Each run below is a few steps of one of 6 hidden systems, one row a step.
run 1, Z509, 8 rows:
[[-10 -11  -7  11  28  -4   1  26 -10  -3 -18 -19  -7  -9   0  32 -13  15]
 [ -8 -22  -8  -9 -27  -6  -7  10  14 -24  18 -19   5  12  15  30   0 -10]
 [ -5   7 -11 -16 -13  35 -16  11  17  -3  10   7  30  14   3 -28 -15   8]
 [  3  15 -12   5  31 -18   0   3 -17   2   0  -7  11  -9 -27  -6 -40  13]
 [  9 -18  -6   9 -26 -34  22 -18  15   8  15 -26  -7 -20   0  16 -10  -7]
 [  7  -3  16 -14 -32  31  23  10  16  21  -2   4  17   7  21 -12  16  30]
 [  9  17  -1   7  44  -6   6  33 -14  12 -16  17   8  35  -5   9 -14  12]
 [  1 -19 -29  29  12 -19 -12   6  33 -13   3 -29 -21  -7  -6  27  -3 -28]]
run 2, Z640 (8 x 18):
[[ -7 -11  20 -18 -20 -20   9 -26 -50  -9  20 -17   9 -31 -17   7 -13  18]
 [  9  10  16 -15 -34 -29  36 -16   7  26   2  37   4  26  38  -3   4 -13]
 [-15  13 -14  14  30  35   7  22  24  32 -49  15  -8 -20  25 -16  -8  16]
 [  3   8  -2  -2  30 -23  -9  21 -15 -46 -19 -32 -26 -16 -17  46   1  31]
 [ 33  -8  -7   1 -40 -16  -3   1  50 -26  39 -14  -1  46  -3  11  29 -23]
 [ -3  -7  -8   8   6  69 -20  11   7  29  20   4  44   8 -24 -57 -11   5]
 [-15  -3  11   3  38 -42  -1 -17 -81   5   8  -1   8 -21 -33  13 -44  -3]
 [  2 -25  10   6 -55 -49  41 -40  21  25   6   5 -26 -15  44  24  17 -38]]
run 3, Z750 (8 x 18):
[[-43 -37 -24  18  22 -10 -18  11 -14   9  -5  -7  -1 -11  22  36 -34 -44]
 [-31 -12 -16 -27 -46   6 -11  -9  27 -32  -7 -21  -7 -39  37  15  -8   2]
 [-10  41  10 -52  -8   7 -15   3 -23 -38  -9  30  18  13  11 -13  -9  28]
 [ 13  39 -20  13  35 -46   1 -12  12   6 -10  33 -10  17  -7 -16 -30 -31]
 [ 23   5  -3  19 -15  -4  19 -30  34   8  -6 -28 -31 -53 -19 -21  19  14]
 [ 23  -2  48 -20 -10  11  16   6 -46  -8  12  -4   6  19 -18  13  40  45]
 [  7  -9  -4  23  21  -9   5  21   7  37   9  35  13  65  15   6  -1 -44]
 [-21 -25 -30  34  11  44 -14  -1  38  20 -19 -29 -14 -57   0 -17  -5 -10]]
run 4, Z509 (8 x 18):
[[ -1  49 -15 -25  12 -38  15  10  16 -17 -38  20  -9  -4  27   8 -36  26]
 [ 33  28 -15  -4 -12 -36   6   3  53 -41  -5 -15 -27  10  -2  16  14  10]
 [ 37  13   8  -5 -18  26 -11   4  27 -26  25 -14   4  26 -33 -23  40  19]
 [ 22   0  11  19  28   7 -11  -3 -31  14  31   2  18  25 -53 -26   2  -8]
 [ -7 -35  -1  37   9  -9   8 -26 -17  42  15 -13  -6 -31 -18  -6  -9 -33]
 [-26 -30  21  -6 -25  22  27  -6 -20  34 -15  -3   0 -38  34  10   9  17]
 [-17  10  11 -21   9  -7  16  29 -18   7 -28  36   7  34  48  29  -6   8]
 [ -6  19 -38  10  24 -11 -22  23  50 -27 -26   8 -21  16  21  16  -9 -25]]
run 5, Z899 (8 x 18):
[[ 10  20 -22  13  20 -10  -7 -10  19   1  -1  -6   0 -15 -26 -27 -27  -3]
 [ 21   1  20   2  -9 -23  18 -26 -23   3  16 -12  -6 -16 -29  -4   8  13]
 [  9 -16  21   4 -19   9  22  -1  -3  34  13  17  11  26  13  -5  22 -10]
 [-14   2  -7  17  33  31  -2  22   5  26 -33  13  -5  -4  14  -5  -1   2]
 [ -7   1   1   1  20 -21  -6   6 -15 -30 -19 -17 -29 -19  -1  38   7   9]
 [  3 -18  -2 -13 -40  -1 -12  -2  21 -31  29 -15   4  18   9  17  19 -15]
 [ -5  12 -15  -8   4  40 -25  11  11  -1  11  10  33  14 -12 -40 -20   3]
 [ -4  18  -3   2  32 -38   6 -14 -38   7  -6   6   1 -19 -21  -3 -42   2]]
run 6, Z899:
[[ 53  41  17  -4  -7 -16   9 -18  22 -23   5   9 -24  19 -31 -23  46  16]
 [ 35   4   5  31  22  -5  -5  -1  10  16  24  18  -2  53 -32 -18  28 -37]
 [ -4 -25   0  43  39  24 -17  -9 -21  27   5 -11  -9 -21 -38 -16   9 -26]
 [-21 -28  34  -3   0   6  -3 -16 -66   0   4  -3  -8 -23  -5  19  23  -1]
 [-33 -22  10 -16 -26  14  -3   3  -9   7  -4  29   6  18  53  17  12 -30]
 [-31  19 -27  -8  16  31 -26  12  27 -15 -41  15 -11 -22  29 -13 -12  -2]
 [  6  35  -4 -22   5 -37 -15 -13  -5 -60 -10  -6 -25 -16 -12  13  -2  13]
 [ 23   0  -4  -7 -42 -22  -4 -25  30 -16  44   1   6  30  -8 -14  12 -32]]
run 7, Z429, 8 rows:
[[  5 -11  -9  15  -7 -24  20 -13  11  19   6 -19  -3 -23  -5   5 -19  -4]
 [ -3  -8  19 -16 -25  28  10  -3 -12   9   4  -6  12 -14   4 -10  13  29]
 [  4  16  11  -9  19  -9  10  22 -15   4 -12  27   7  37  12  11  -2   8]
 [ -1 -12 -25  28  14  -6   5  15  37  13 -13 -17 -14  -7   9  16 -10 -10]
 [ -8 -16   3  -9 -13  34 -22   4  -8 -25  14 -32   6 -22 -19   1  13  22]
 [ 10   9   9 -17  -4 -23  -4   2 -24 -11  28  19  24  48  -6   3 -10 -11]
 [ -1  -2 -25  24   6  -9  15  -8  31  43  -4   6   6 -11   7 -21 -34 -21]
 [-14  -3  13 -10   2  25   1  -7 -30  -3 -17 -21  -5 -56 -11  -5   0  43]]
run 8, Z750 (8 x 18):
[[  3  28  24 -28 -30 -41  24 -46 -15  -9 -15  26 -25 -25  21  -4  13   4]
 [ 19  35  26  -7   2  -1  28  -7   5  21 -32  47 -20  17  23 -18  36   9]
 [ 15  15   3  32  48  16  -1  16  14  13 -37  14 -36   7  -8  -3  37  -4]
 [ 14 -17  -1  24  11  12 -23   7  17 -29   6 -30 -32   3 -24  21  48 -13]
 [  0 -20   9  -9 -25  28 -34  -8  -6 -28  41  -5  14  26 -18 -10  31 -25]
 [-25 -11   1   2   5  10 -24 -25 -37  17  21  26  20  -1  -9 -31 -18 -43]
 [-28 -17   2   8  -4 -26  13 -35 -26  22 -12   3 -19 -49  18   8 -14 -24]
 [-11   1  24 -26 -33  -4  25  -6  -4  -5 -25  11 -19 -15  47  24  29  20]]
run 9, Z574:
[[  5 -13 -13   5 -23  10  -1  -4  30   7  21 -11  12   4   0 -13  -5 -12]
 [ -6  -7   8  -3   3  31  -2   1 -21  15   6  -5  20 -12 -14 -19  -6  18]
 [  1  -6  -5  10  17 -27  16  12 -13  16   4  -5  10   9  -3  20 -30   1]
 [ -7 -14 -13   3 -24   8  13   4  36  13  -7 -11  -2 -14  27   6  -3   0]
 [ -6   5   8 -15   5  34  -8  19 -11 -16 -11 -13   7  -9  -5   1   7  40]
 [ 13   8 -18   4  19 -27  -8  18   7 -19  13  -8   8  31 -16  17 -23  -6]
 [ -2 -14 -18   8 -30  16  -9 -18  39   6  17 -13   5 -17   2 -24   0 -22]
 [ -4  -5  22 -12   1  27   0  -3 -45   9  10  -6  21 -16 -24 -16  -1  32]]
run 10, Z429 (8 x 18):
[[-10   4  10 -16  34  -2 -15  23 -62 -14  12   0  34  21 -27  12 -33  24]
 [ -1 -26 -18  15 -16 -56  33  -2  13  32  17 -10  13   8  22  33 -46 -26]
 [-20 -16  -4 -12 -32  64   7   5  17  24  -5 -21  28 -44  16 -29 -13  43]
 [  3  32  20 -36  30 -15   3  34 -52 -27 -16  15  17  34  -3  27 -16  49]
 [ 21 -18 -32  31  -8 -51  33  21  62  23   6 -20  -6  26  23  42 -22 -22]
 [ -5 -22 -10   2 -19  87 -19  11  26   3  11 -46  25 -41 -25 -37   8  43]
 [ 11  23  28 -30  36 -33  -9  17 -83 -30  23  17  29  53 -37  20 -20  24]
 [ 10 -32 -31  43 -18 -57  47  -9  51  67  16  -5   5  11  30  18 -42 -52]]
run 11, Z640, 8 rows:
[[-10  -2 -20 -19  -3 -28 -29  13  -8 -49  26 -14  18  25  -5  30 -33 -13]
 [ -1  -9 -28   1 -40  -2  -5 -23  41   8  35 -10  24  -8   1 -30 -30 -27]
 [ -6  12  12 -18  -7  21  15 -17 -31  23   1   0  27 -38 -16 -38 -29  42]
 [ 16  24  17  -5  11 -67  40 -14 -29  16 -13  24 -12   9   9  20 -16   6]
 [ 10  -8 -10  28  -7   7  29   9  62  33 -30  -1 -29  -9  34   8  26  -6]
 [  1   1   8  -7  24  52 -13  47  -5 -24 -21 -26   0  -2 -14  15  23  59]
 [ 19   2 -10   1  16 -44 -19  20  -7 -38  35  -4   8  65 -23  34  -9 -27]
 [ -6 -40 -29  31 -27  29 -13 -19  44  32  37 -19  20 -13  -8 -34 -14 -47]]
run 12, Z574 (8 x 18):
[[-29 -43 -25  10 -26  11  -1  23  44   8  -2 -17   1   3  52  38  -5 -27]
 [-37  -6  -2 -34  -8  62 -36  22 -13 -37 -11 -15  18 -25   9  -3   0  36]
 [  3  21 -22 -17  23 -43 -21  16 -17 -41  22  -9  24  29 -26  17 -55   3]
 [  7  -2 -34   3 -48 -12   6 -32  63  11  27  -9  13 -18   8 -36 -28 -28]
 [  3   5  30 -15  -8  47  15 -13 -38  25   1  -7  24 -40 -27 -44   3  59]
 [ 28   7   2  20  43 -57  40  32 -20  31  -1   2  11  44 -11  38 -36  16]
 [ -4 -26 -32  32 -28  19  15   8  90  28 -19 -18 -22 -20  44   5  14 -22]
 [-14 -10  27 -21   9  75 -29  24 -39 -35 -10 -33   2 -31 -26   3  39  63]]

Name the system that made each run.
run 13:
[[-30  -3  -6 -17   8  68 -16  50   9  -3 -30   4  19   6  32   3   2  33]
 [-13  11 -36   4  47 -16 -38  29  -2 -47  -6 -28   0  -3 -25  26 -44   4]]
 | Z574
run 14 (2 x 18):
[[  1  26 -11 -27  -1   1 -19  31  22 -39  -5  19  11  51  22  12  -1   3]
 [ 15  16 -44  24  22 -13 -16   9  55 -11   2 -19  -5   0 -22 -11 -29 -13]]
 | Z429
run 15, 2 rows:
[[ -7  -3   0 -23 -26  25   2  14   7  -4   8  -7  27   4  13  -5 -11  27]
 [  1  18 -11  -8  16 -21   4  11  -7   2   1  10  20  17  -1  -1 -41   5]]
 | Z640
run 16:
[[-18 -22 -25  23  15 -22 -27 -13  -3  -7  19 -11  -5  -9 -12  11 -24 -53]
 [-17 -17  10 -14 -33  29 -13 -33 -20  -6  19 -20   8 -49 -14 -26   6  10]]
 | Z899
run 17 (2 x 18):
[[ 33  11  24 -13  -2   9  -5   4 -27 -11  38   3  29  44 -43 -20  15  18]
 [  5 -18  -8  36  19 -17   9 -10  -8  54  25  12  19  18 -18 -18 -27 -43]]
 | Z750
run 18, 2 rows:
[[  8  10 -25  20  31  14   9  34  32  26 -15  -8  16   6  -5  -8 -34  22]
 [ 17  -4   1  10  16 -31  19   7 -14  -7   0 -40  -9 -22 -29  31 -15  34]]
 | Z899
run 19 (2 x 18):
[[ -4 -11  31   2  11  -5   6 -15 -58  17   8  16   1   3 -12   1  13  -8]
 [-11 -22   3  17  -5 -15  17  -6   6  30 -10  17 -16   6  35  19  11 -38]]
 | Z750
run 20, 2 rows:
[[-10  -1  -1  -3   9  31 -41   2  -8 -24  12  12   4  20 -11 -14  20 -25]
 [-19  -2  -6  -1   7  -1 -33 -25 -24 -16  15  11   0 -10 -15 -16  -8 -38]]
 | Z640
run 21 (2 x 18):
[[ 12   6   2 -26 -53  18  -9 -24  26 -36  23 -24   4 -24 -13 -26  19  22]
 [ 32  46  18 -18   9 -13   5  -6 -15  -3  11  39  15  45 -22 -35   4   9]]
 | Z429
run 22, 2 rows:
[[  0  14 -15  -9  -2  -5  -9  -8   4 -11   9 -10  13 -17 -17 -18 -31  10]
 [ 17  10   5  -2 -13 -26  18 -22  -3   6  14  -3   2 -10 -15 -12 -10   7]]
 | Z640
run 23, 2 rows:
[[  5 -39  -7  16  -7  29  10  42  22  18  15 -39  23  15   0  25  -1  22]
 [-16 -28 -19   7   8  43 -20  42  12   1  11 -25  30  13  -2  11 -20   9]]
 | Z574
run 24 (2 x 18):
[[  3  18 -17 -16  -6  -2  -2  10  18  -7   7   2  24  12   2 -13 -33  14]
 [ 13  14 -10   2   8 -16  13   1   8   6  -1 -15   5 -14 -17  -6 -29  23]]
 | Z429
run 25:
[[ 25 -39  19  29 -20   1  10  -9   9  11  27 -23 -19  14 -14  19  57 -23]
 [-14 -26  25  -1  -1  49 -13  16 -29  17  10  24  16  37  12  -2  36 -17]]
 | Z574
run 26:
[[-30 -18   8 -12  -2  36 -22  10 -20 -24 -15 -14  -9 -26  10  18  19  14]
 [-20   2   4 -28  -8 -14 -20  -1 -32 -26  15  22  17  27  13  12 -14 -20]]
 | Z509
run 27:
[[ 15   0 -22  31  10   5   2  -8  38  20   2 -15  -8 -18 -21 -25  -9 -10]
 [  9 -27  20   9 -11  14  13  -6 -22  12  16 -31   1 -22 -24   5  19  22]]
 | Z574
run 28 (2 x 18):
[[-10   5  -3 -23 -26 -31 -11 -18  -7 -18  24  27  15  29  19   1 -16 -39]
 [ -3  29 -21   2   2  20  -6 -17  37  12 -19  17  -4 -30   4 -52 -16  -2]]
 | Z509
run 29:
[[-14 -16   2  -6 -20  35 -27   0  12 -31   2 -12 -15  -8   9   7  41  -9]
 [-14  11  12 -25   6  21 -30   0 -39 -22  12  21  22  18 -11 -18  -1  -1]]
 | Z509
run 30, 2 rows:
[[ -1 -33   4  26   4  10   8 -17 -24  26  17 -41   3 -48 -37  -6  -9  10]
 [ -8 -23  44 -23 -26  10  28   2 -53  20   9   7  20   7  16  19  16  28]]
 | Z899
run 31:
[[ 10  -5  10  16  18 -23   0   1  -8 -18 -11 -11 -38  -1  -7  35  33  -7]
 [  2 -26   2   6 -30  21 -15  -6  24  -7  23  -6  -4  16   6   1  38 -31]]
 | Z429
run 32 (2 x 18):
[[ 10  -6  -2  25   2 -40  42  -1  19  53  -9  26  -6  24  32  13 -10 -31]
 [-22  -8   6   6  -2  50   5   4  17  16 -48  -1 -30 -48  34  -3  35  18]]
 | Z574
